Each row is where one point has got to under a steady rotation. How many steps took it there?
The counts run from 0 to 585.
[ -2 -18  -7 -33 -26  -1  21  25  26 -76 -50   1  -7  -4  19 -12  19  22
   2 -24   1   2 -24   2  -7  34 -28 -50 -18  -8  32   2 -40 -15   1  34
  32  12  -5 -57   6  19  -8] => 169
[ -2 -53  37  32  34   4 -22  26 -21 -46   2  22   5  -2 -27 -14 -39 -12
  -2  -4 -34  40 -12   2 -35  14  -4 -36 -37  14   9  18   8 -29 -35  -9
 -37  18 -33 -14   8 -21  -2] => 45
[-34 -42   6  20   9  16 -13  43 -19   2 -14  18 -27  15 -10  30  -1  27
 -14 -50 -23  26  17  24 -34 -31 -15   5 -37 -24 -30   2 -33   2  10  -8
 -27  27 -29 -70  -8   6  21] => 206
[  9 -20  34  22   3 -13  22  32  38 -64  16  14 -23 -23 -10  18  33 -20
   0   6  19 -30  -9  12   9  38  21   5 -62  -7  -5   0 -33 -12  21  -6
   8 -17 -22 -54  -4  43  23] => 99
[-28 -27  -7 -17  -1   5  -1  38  18 -19  -6 -24 -36  -1   9   9  62  19
  12 -68   6  17  10  -5  -6   8 -20 -17 -23 -17   6  -7 -49  12  11  15
 -14  21 -26 -57 -14  21  25] => 434
[-14 -39   7 -14  -2   9  23  15  26 -40  -7  47 -20 -25  12  -1  -5  25
  37 -50 -24  35  15  11  11  51  -4 -35 -19 -19  46  29 -22  19  -8  17
   4 -15  -8 -26 -11  44  22] => 36
[-21 -43  -1 -25  27  12  -4  15 -14 -34   9  -5 -45  -1  52   2  11 -18
  55 -48 -26  25   0  -8 -17  39  13 -31 -16 -23  -3   7 -61 -19 -18  21
  12 -10 -19  -7  -3  17  42] => 215
[-34 -60   9  34  57  11  -1  46  -8  -9   1  38   0 -16  12 -22   4  -4
  41 -15   1  38  -4  -9 -11  24  11 -36 -44  16   6 -22  -1   2 -16 -17
 -24 -30 -44  -1 -30 -26  -1] => 356
[-18   8  17 -20  39  -2  14  25  18 -32 -55 -15 -28  -4  -7 -14   3 -23
 -13 -37  48  21 -25 -39 -29  32  -1 -34 -36   6   8  -5 -28  -7  24  21
  19 -13 -63 -22 -33   8  -3] => 507
[ -8 -14  55 -18  13 -18   8  13   4 -72 -27 -24 -12   2 -14  22 -12 -38
   3 -43  27  30  -4   9   3  46  -6  -6 -30 -16  20  29 -23 -34  11   1
  -2   4 -31 -34   6  32  41] => 192
[ -8 -46  17 -21  -7  12  48  31  29 -40 -13  38   3 -17  11  -5  16  20
  32 -12  21   9  17  10   7  88  21 -32 -23   4  11  -5 -31  -7 -19   4
  22 -17  -5 -41   5  39  16] => 258
[-18  -9  36 -14  56   4  -5  27   1 -18  -1  37 -30 -11  28   1 -37 -13
  27   2  -5  -7 -24 -18 -45  18  39 -33 -17   6  17  36  -4 -21 -22  14
  16 -28 -53  -7 -36  12  21] => 375
[  0 -48  -5 -42 -41  20  30  30   7 -54  13  27 -11  16  22   1 -15  38
  28  -7  -1  -4   7  17 -13  45   7 -34  11 -10 -14  20 -34 -20 -12  -9
  15  13   6 -46  18  31  47] => 479
[-34 -48 -15  15  42  15 -19  37  -7 -24 -11  30   2  -6  11 -34   9  -4
  39 -46   9  56  -9 -13  -7  17  -9 -47 -27  15  13 -16 -17  12 -14 -10
 -35 -19 -55   0 -28 -24   0] => 355
[-23 -41  -8 -12   1   7  34  25 -15 -52 -44  38  12  12  26  -3 -50  -3
  36   2   6  28 -15  12 -14  55  10 -40 -12   3  -1  -9 -35 -40 -13  -8
  22 -11 -10 -13   8 -22   6] => 486
[-33  -4  23  44  33 -11 -15  47  20 -28 -22  74  14   3  -9  15 -18 -16
  40 -19   0  16  14  29 -12  11  35   6 -20   0  -3   9 -17  -9 -22 -30
 -21 -29 -52 -31 -14   8  18] => 111
[  5 -21  28 -18   1   5  25   9   5 -48 -24  29 -15   2  31  -6 -33  -7
  27   3 -21  -1  -7   0 -27  56  14 -38 -20 -10 -12  12 -33 -35 -35  23
  55 -20   2 -26  17  28   5] => 394
[-21  -2   6   1  10   4 -14  25  -6 -37  -2  88  -3   7   5   0 -63  10
  39  23 -17   4 -13   7 -42   5  34 -20  10  12   6  36  -9 -23 -19 -14
 -14 -16 -42 -20 -13  -4  31] => 467
[-28  11  23  42  39  -1 -27  35  33 -23 -18  64   6  -8 -13 -19   5 -14
  39 -35  18  27   9   7 -17  13  19  -9 -16   3 -15   7 -17   0 -36 -21
 -14 -38 -65 -23 -18  10  19] => 110
[  0 -24  40  19  27   7 -42  45  -2 -31  21  31  -2   7  18  -6 -23  24
   2  22 -36 -28 -24  18 -69 -16  15 -21 -21  10 -26  27   4 -30 -42  -3
  -1  12 -38 -47 -13  -4  14] => 382
[-26 -21  22  29  41   9 -18  38  -9   9 -21  22 -29  12  -1  -2 -15  25
 -26 -19 -17  -1 -14   4 -69 -47   6 -20 -33  -9 -38  14 -12  -5  -7   3
  -6   4 -52 -52 -29  -9   2] => 292
[ 14 -46  12  54 -13  28  17  18   2 -59  22  36  -3   4  -1 -38 -16   8
   1  24   6  -4  -4  10  -8   2  -6 -34 -44  -4 -69 -17 -15 -15 -13 -26
  -8 -28 -35 -34  22   3   7] => 405
[-21   8  -6  -5   8  -4   1  10 -12 -45 -23  70 -13  12  -1  18 -67 -32
  21   7  -8  19  -7 -15 -38  29  32   1   1   4  -3  14 -43 -47   1 -13
  -7  -3 -37 -14   9 -10  38] => 554
[-21  -3  12 -36  34   3  15  15   4 -21 -29  29 -56 -16   5   8 -27   0
 -16 -23  -8  16 -25 -38 -39  14   8 -36 -27   0  44  39 -16  -4  20  35
   5   5 -41 -25 -43  26  16] => 372
[-24 -44  24  32  34   9   7  24  -5 -31  -5  78   4  -9   1 -11 -53   2
  37  -5 -27  42   1   9  -9  18  16 -42 -27  -5  20  25   8  -5 -20 -14
 -19 -31 -33   2 -15  -4   3] => 43
[-14 -57 -14  23  -1  24   8  31 -15 -54  -2  24  22  16  17 -36 -18   4
  29   8  21  24 -19  12 -13  16  -8 -58 -20  17 -35 -22  -5 -28 -17 -34
  -9 -21 -40 -10   8 -43   5] => 491
[ -1 -41  22   6  -6   9 -15  44  41 -35  37  26  -3 -28  -1 -12  52  48
  31 -38 -17  -8  19  19  -3  23  -8 -13 -27   0   8   9  -6  17 -35  -2
 -20   8 -23 -58  -6  38  26] => 30
[ 16 -53  55  45   4   8   9  33  24 -75  26  -8   4  -3 -15   4  16  -9
   0  -6  20  -7  -3  32  15  14  -7 -10 -59   1 -16   7   6 -15   0 -28
 -17  -5 -29 -42  15  20  26] => 185
[-18 -46  -7  15  47  -2   5  54 -14 -28 -30  34  24  -3   6 -17   2  -5
  11  28   2  17 -25 -16 -36  40   6 -28 -42  32  -3 -47 -15 -28 -16  -4
  -4  -2 -28 -24 -11 -54 -34] => 579
[-22 -69 -10  29  27  19  10  40  -6 -15  29  32 -27  -8   8   3  13  29
  -1 -19  -9  13  -2   5  -6 -18  -9 -29 -47   3  13   4  10  23  27 -17
 -52  -6 -40 -30 -36 -16   9] => 361
[ -8 -15  -9  27  -4  22  28   4   7 -37 -40  64  -6  -4  21 -47 -51   6
  17  -4 -14  25  -3  -9 -18  26   2 -58 -23 -10 -28   9 -31  -9 -21   1
  37 -47 -26 -18   5  13 -19] => 398
[  6 -53  15 -17  -8  40  42  14 -14 -13  32  23 -49  -7  -7  -3 -27  27
 -15 -19   1   6   8 -16 -24  14   8 -25 -39 -12 -30  34  -6   2  27  -1
 -16   8 -29 -32 -10  49  47] => 54
[-31 -38  24  24  33  -5  22  42  -8 -36 -50  47  31  -4 -18   1 -34 -10
   5  -5   1  43 -12  16  -8  44  -2 -20 -48  16  25 -13  -1 -25  -6 -14
  -8  -6 -29 -23  -3 -19 -28] => 266
[ 19 -19  -6 -29 -10  -1   0  14  11 -75  50  10 -47  -5  18   4  13 -19
  17  22   1 -34 -24 -28 -19  40  16 -20 -25   5  -4   8 -46 -26   9  15
   2   3 -25 -33   4  25  48] => 234
[-35 -20  31   9  59  18  -5  30  -9   6 -15  25 -18   7  20 -12 -31  -3
  25 -24  17  16 -12  -6 -41 -11  21 -39 -22  -3 -26  20  -8  -7 -15 -12
   5 -33 -71  -6 -45   3  24] => 288
